Each row is where one point has got to under a steady rotation. How many steps took it there?
The counts run from 0 to 1082.
[ 25 -20  -2  -7 -19   5 -32 -23   1  37  28  16   6 -25   7  -4  -9 -33
  -4 -11 -20 -26  25   2   1 -17 -27   9  29   2  17  13  36  37  -7   6
   1  51  19  11  11 -15  53  49  24  11  12  -6  34 -17 -50 -36   1  14
   3  42  -3   5   6 -15   5  38 -19  23  34  44 -35 -29]  293
[  4   4  21  19   5  24  -9   0 -12  50   1  10  39  -1  18  14 -13 -21
  -7   0 -26  12   1  -3 -20 -59 -35  12  11   2  34  31  51  23 -29 -21
   8  26  15  43 -21 -29  48 -16   7  20  34 -32  21 -17 -48 -67   4  16
  13  12  -5  18   1  33   2  43  18  21 -31  -2 -30 -23]  290
[  6  -7  29  -9  -7 -11  -3  37 -57   2 -28 -22  20 -21   7  22 -34 -17
 -10  -4 -47 -28   6 -50 -16  -9 -48   3  -2  35 -19  42   7  25 -27  13
 -21  34  11  28  24  -1 -21  18  11  11  -8 -30  50   5 -26 -37  -4  -8
  24  27 -51   8  16  -8  12  45   3  10  18  20  10 -27]  634
[ -6   5  36  -6  -3  30 -22 -31 -10  81  22  23  42   7  27  -5 -11 -12
  15 -27  13  -1  27  -8 -15 -28 -18  -6   9  24 -11   9  20   5   3 -11
 -11  40   2  29 -25 -23 -27  34 -22  26  -2 -18  30 -68 -50 -42   1  22
  31  20 -29   8 -35   9  23  23  15  20  21   7  -4   1]  90
[  9   2  -4  15 -21  -1  -4 -11 -32  25   2   9  18 -39  -6  25 -32 -26
  24   0 -30  -2  21 -18  -5  -8 -44  -7  11  26  -6  19  60  24 -13   7
  -7  40  36   1   0  13  39   1 -10  20  23   3  40 -12 -51 -37   6  20
  21  -6 -27   2   6 -15  28  55 -19  36  32  -3   5   2]  1071
[-10  18  60  16 -13   8   6 -19 -65  38   5   6  32  -1 -23  24 -15 -14
  -3 -19 -19  23  42 -21 -12 -39 -39   1 -10   5 -24  41  10  -1  13 -19
 -14  45   9  45   3 -30   7  32 -13  15  23  -5   9 -27 -22 -48  29  -7
   6 -17 -18  -9 -13  23  29  37 -13  38   7 -27  -7  11]  160
[-12 -27  45 -15 -15  -9 -45 -14 -83  33 -14  11  35 -23   9  -3   2 -26
 -10  -4 -17  21  16 -26   1 -22 -36   5  -8  10 -20  57  21  22 -17   2
   1  39   2  34  15 -17  26   3 -26   6  17   2  11 -14 -25 -67 -10  -3
   7 -13 -38  15   3   6  33  42   3  -8  -4  -8 -24   4]  544
[-14  -8 -12 -23   6   7  -8  23  18  29  -1  14  16  14  -4  13 -27 -35
 -11  14  21 -13  11  -2  26   9  -4  -5  -3 -20 -27  53  15   1 -12  20
  -7  87  -4 -13  -9 -25  21  27  14 -11 -11 -27  44 -16 -81 -13 -11   9
   4  -1 -73  -4  -3 -18   8   6 -26  12  21  27  -5  12]  907
[-14  22  24   2 -22   4 -31 -20 -15  13   6  25  18  33 -24  -5 -24 -27
   6 -10 -21  -7  54  -5  -8 -38 -26   9 -17 -33 -12   3  46   0   9 -39
  14  62  12  10  18 -11  53  34   6   9  40  10  11 -15  -6 -44   9 -27
 -36   6 -16  -7 -12  27   3  42 -45  25  -6   2 -19 -18]  350
[  9  -4  16   5  17  21  21  25 -32  26  -4 -21  20 -11  -4  32 -42 -22
 -22  18 -29   5 -24 -34   2 -15 -33  -6  20  -4  -4  47  -8   2 -44  25
 -19  49   0  12  11 -49   6  21  13  29 -16 -51  14 -11 -58  -1   6  20
  34  23 -57  -4  16  11  -9  43  20  16   2  -1 -10   1]  892
[ -7  27  -2  43   1  28 -21 -24  -5  41   8  -8  28 -34  -2  13 -22 -15
  15   9 -16   6  43  -6  -5 -24 -24 -24   5 -17  13  50  41   2 -17 -10
   6  55  13  -7  -2 -13  78   7  -2  32  41   3  -8   0 -26 -41  21  14
   9  11 -10 -17  -1  12  46  62  -4  22   1  -2 -49 -14]  162
[  7  -7 -26 -24  16  -4   9   1  11   3  21  11  21   0   5  54 -52 -68
   7   5  12  -2  -4 -15  31  -5 -19  24 -13 -41  -6  10  28  -1  -5  38
 -17  56 -13  37 -25 -18   7  12   4  20  20  -8  -2 -34 -59  -7  15  16
 -31  13 -23 -32   6 -21  13  46 -35  33  -2   6  20 -12]  190
[  6   1  43  18  12 -21   9  26 -75  13  -1   9  20 -10 -11  43 -37 -11
  24  -2 -28   9  -8 -42  -4 -27 -47   0  -6  14 -33  15  34   6   1   9
 -25  53  13  -6  31 -20 -16   7   4   5  -6  -2  35 -24 -44 -24   4   2
 -16 -14 -39   0  11  19  -1  52 -10  38  -1 -21  34  14]  1080
[ -4  10  -3  17  15  22 -11 -42  26  46  26   7  35  -4   7  15 -29 -49
  -1  -6  25   7  41  23  10 -18  -9  19 -13 -21  -8  48   8 -10   4   6
 -17  56 -20  42 -24 -33   5  44   0  13  26  -5 -13 -29 -28 -39  31   7
 -21  34 -26   7 -13  -9  41  26  -6  15   9  24 -24 -20]  599
[ 12  -3   1  14  31  19   3  14  -9  28  23 -36  12 -11  15  -1 -37   0
  17  11 -23 -64  30 -23 -18  -8 -23 -10  12  -4  -2  14  34  11  -7   1
  28  67   1 -44  21  31  11  33  23  16 -12 -11  47  -7 -59   0 -12  19
  -9  24 -37  -4   1  19 -14  38   1  -4 -16  35 -23 -17]  821
[ 14  13  50  18  22  -2  22   5 -59  11   5  -8  43 -17 -14  48 -52 -21
  17  -8 -21   7   9 -35 -22 -20 -29  20  -1  -5 -41  26   3 -17  -9  12
 -37  40  14  16  12  -6 -26  38  12  21   2  -3   3 -18 -17 -10  25  -2
 -11  24 -22 -14   0   2   7  68  -5  42  -1  -4  24  -9]  1081
[ 12  10  54  46  11  18  -7 -19 -49  50   5   6  19  11  14  13 -15 -32
  -6   6 -29  27  20   1 -12 -51 -54  13   2   0  32  41  38   5 -18 -34
   0   9  -1  46  12 -38  26   4 -10  17  19 -23  -7  -6 -13 -55   5 -12
  -7   2 -24  14 -12  26  12  57  18  15 -24  -3 -15 -23]  33
[-10  10  -6   5 -24  36 -20 -25   6  48 -15  -2  26  19  16  19 -22 -46
  -5   4 -16   7  24  -9  24 -14 -30  17  10   4   6  47 -17   8 -22  -2
  -1  37   1  37  -8 -42  -3  37   5  11  23 -32  14  -1 -35 -57  30 -10
  55  23 -27  43  -1  22  17  38  17 -14 -22  17 -27 -23]  790
[-19  37  54 -31   8   1  16  12 -46   8  -5 -20  15  12  25  28 -53 -32
   1 -34  -3 -14  30 -55 -23  -9 -34  19 -19 -20 -22   9  -8 -26  -6  11
  -4  54  -4  43  11  -4 -56  26 -11  21   3 -23  18 -39 -20 -15  -3   1
   4   7 -49 -24  -6  -2   2  37  17  15 -14  18   1  -1]  643
[ 14  -2  16  11  26  -4  -5  45  -9   9  27 -29  30  17  -3  10 -60 -14
  -8   5 -16 -24  19 -21 -40 -47 -12   0  -3  -6 -12   6  42 -14 -11   2
  -5  77   0 -25  19 -15  18  25  36  -1  -1 -31  22   3 -35 -15   1   6
 -31  41 -36  -7  -2  47 -18  29 -22  16 -10  24   1 -11]  183
[  8   5   4   2   7  26  15  11 -37  34  -8 -15  36  -8 -20  18 -47 -21
  -7  11 -37  13 -24   5  14 -64 -36   0  30   5  27  38  32  25 -24 -10
  21  31  20   8  13 -21  41  -2  -9   7  18 -32  24   2 -64 -28   8  11
  16  15 -21   5  22  18  16  46  10  16   0 -11 -19  16]  879
[-24   7 -35 -45 -11   6 -34  -3  10   3   8  20  14  10  20   7 -35 -47
  29   2  18 -21  47 -38  29  15  -9  13 -29 -11 -29   2  25   3   8  -4
 -10  71 -10  -1   1  12  -7  39 -22  11  12  11  23 -41 -53 -29   0   4
  -8  15 -51 -13  -9 -27  21  49 -39  -2  11  32  -3  -8]  845
[  6  19  21  35  -4 -17  15  19   0  51  -4  13  19   3  17  36 -46 -55
  -8   0  35  20  34  -1 -12 -23 -25   5 -37  19 -19  48   6  -8 -11  15
 -50  54  -1  13 -10 -43  -7  10   5  -5 -12 -32  21  -6 -56 -31  26  12
  29 -11 -59  29  -3  14   2  18  -7  21 -12  11   2  -5]  585
[-13  52   1 -15   7  21  40  -1  15  30  -3   0 -10  40   7  20 -35 -46
  -2 -13  23  -3  41   1  20 -10 -24  -3 -16 -46   7  22   4 -25  -9 -12
   6  52 -12  19  15 -17 -17  63   7  -6  12 -37   4 -15 -43   7  16   7
  -1  12 -46 -15 -17 -18   5  19  -1  26   1  25 -18 -16]  652
[ -3  15  29   5  12   0 -24  -3 -30  50  32 -21   8 -38  17  -8 -30  -3
  21 -10 -23 -28  48 -20 -31 -26 -28 -27  17  10  15  16  40  29  -2 -10
  34  52  10  -8  20  19  14  21  -7  12   0   5  29 -27 -50 -28 -15  30
   2  23 -19  -9  -7  -5  34  39  20   3   6  34 -56  -9]  232
[  6  12  18  27  33   0  22  12 -10   6  13 -25  40 -31  -4  52 -61 -18
   4  17  -7   2  14 -24 -20  -8 -26   9  -7 -28 -16  43  15 -12 -13  12
 -13  51   2  -3   4 -12  23  18   5  30  23  -8 -27 -11 -29  -5  21  11
 -20  35 -29 -30   8   4  29  73 -10  43  -7   8 -14 -16]  1082
[ 30 -22 -13  38  33  23  18 -29 -28  31  34  11  10   2 -10  56 -34 -47
   9  30 -25  -7  15  13  34 -24 -36   1  17 -35  17  43  29   3 -10  20
  -6  42  -3   6  -1 -14  49  28   7  21  10  -7  -3 -21 -57   3  35   7
 -34   3 -11 -20  -6   7  -5  58  -9   9 -11   1 -10   0]  1008
[ -7  16  49  35 -12  11  -5   9 -35  58  -5  -1  20  13 -12 -17 -18   4
 -21   0 -24 -14  48   4 -17 -37 -38 -18 -17  10   0  53  35  11  -9 -27
  11  51  12  22  28 -19  29  33  12   2   9 -30  34   6 -13 -56   6 -21
   7   1 -48  11 -14  31  21  20  -5   5  -1  -1 -34 -16]  736
[ 27 -25  24  -2  36  -7   4   1 -61  38  39   3  -4   8   4  44 -39 -49
  -2   2  -9 -25  31 -13 -12 -13 -23 -10   8 -29 -11  12  27 -14 -11  30
 -19  54   5  13  14 -21   4  28  -3  32 -18  -6  20 -52 -66  13  10  20
 -21 -14 -12 -39 -28   5 -27  32   0   9   2  -6  13   5]  500
[ -6  28  29  20 -18  13 -19   2 -12  34  -2   6  38  26 -22 -23 -34 -12
  13  -7 -31  -1  35   0 -23 -55 -28   9 -19  24  -5   7  57  17  -5 -44
  16  51  18   6  18  -4  27  25   2 -10  31 -13  32  -7  -4 -69  16 -19
   1  29 -31  10  -7  43  15  43 -23  24 -14  -3 -11 -13]  351
[ -6   5  19  12   1  -4   4  31 -15  16  -5 -28  31 -36 -12  29 -47  -3
  -8   4 -24 -22  -7 -27 -15 -23 -28   0  13  22 -22  45  13  24 -24  23
  -9  63   6  -9   4 -23  25  37  33   4   9 -35  39  12 -47 -19   1  10
  24  47 -52   9  20   6  15  39  -9  31  21  22   1 -20]  891
[-21  58 -13 -19   0  18  10  28  33  20  -5 -25   4  11  22  24 -43 -36
  22 -26   7 -17  17 -41  -6 -24 -19  -4   3 -26  14  -1  20   5 -12  -2
  16  64   4  -2 -13 -12  11  11  17   2  19 -22  21 -23 -76  -4   6  38
  26  25 -35 -17   5   2  -6  40  13  36 -19  31 -20  -9]  64
[  3 -12   2 -10  19 -13  -8  45 -26  -7  -5 -26  33  -9  19   8 -46 -21
 -15  32 -34 -12   3 -36 -23 -20 -32   7 -11   6   3  39  27  17 -49   7
   2  47  -1  18  20 -16  23 -15  14  13   1 -46   2  13 -24 -52  -8  -2
  -5  41 -66  -8  20  10   0  47   5 -11 -24  23  -8 -18]  122
[-17  32   4  -9 -39 -10 -50  18  -3  15 -12  14  -4  28 -15 -11  -9 -30
 -12 -27   4 -13  37 -24   0 -25 -15  16 -27 -31 -12  12  16   5   0 -17
  15  78   1  -5  25 -12  33  44  21 -35  28   3  32   9 -29 -48  12 -11
  -3  -5 -41  15   2  22   2  33 -29  13 -29  22 -33  -7]  465
[-22   0   5  -4 -10   5  -7  35 -19  18 -17  24  41  29  17  26 -18 -25
  -8  18   2  15   3 -30  14   9 -27  10 -31 -16 -25  54  21  -5 -28   3
 -20  43   0  34 -18 -37   3 -17  -3  25   6 -37  31 -31 -38 -47  -2  -6
  19 -25 -76 -11 -10   7  -6  34 -19   9 -22  -3  15  -6]  8
[ -4 -13  21   2 -20  23  -5 -41 -51  32  -5  12  43  23 -25  19  -2  -7
  -6  -5 -25   4  30 -16  25  -5 -10 -12   1 -13 -49  48  -5 -17   7   0
  -5  57   1  16  16 -30  13  62  -8  33  29   9  17 -26 -27 -40  30 -19
  -1  -2 -22 -13 -14  29  27  40 -26  -5  -2 -24  -3  12]  991
[  3  47  19   7  27   1   6  10 -11  20  24 -10  15  28  19  40 -50 -39
   7  -8  17   7  26 -34 -16 -10 -15  15 -17 -48 -14  11   4 -33  -9 -11
  -9  65 -30  -3  17 -17 -15  29   1  14   8 -23 -15 -27 -31   6   8  14
 -31   9 -45 -24 -14  20  -5  50  12  10 -55  11 -11  -8]  259
[-32  49 -12  12 -26  25 -11 -19 -11  24 -13  20   9   9  12  20  21 -21
  21  -3 -14  16  18 -23  34  19 -38  12  -2 -44  -6  41   9   2 -14 -29
   1  40 -10  17   1 -24  40  25   5  25  43   5   4 -21 -20 -35  -1   6
  15 -17 -38  -7  -3 -15  34  64 -18  25 -18  12 -45 -20]  149
[ -6  22 -25  -4   1   3 -13  19  -5  -3  -1 -10  21   7  -5  22 -44 -36
  21  -1  -6 -39  24 -38  21  16  -9   5 -14 -28 -42  17   9 -12   1  14
   1  84  -2 -48  19  19  11  42  14   8  19  16  27 -11 -42 -10  23  12
 -10   4 -38  -7   4  15  -4  50 -17 -11 -32  27  -3   9]  579
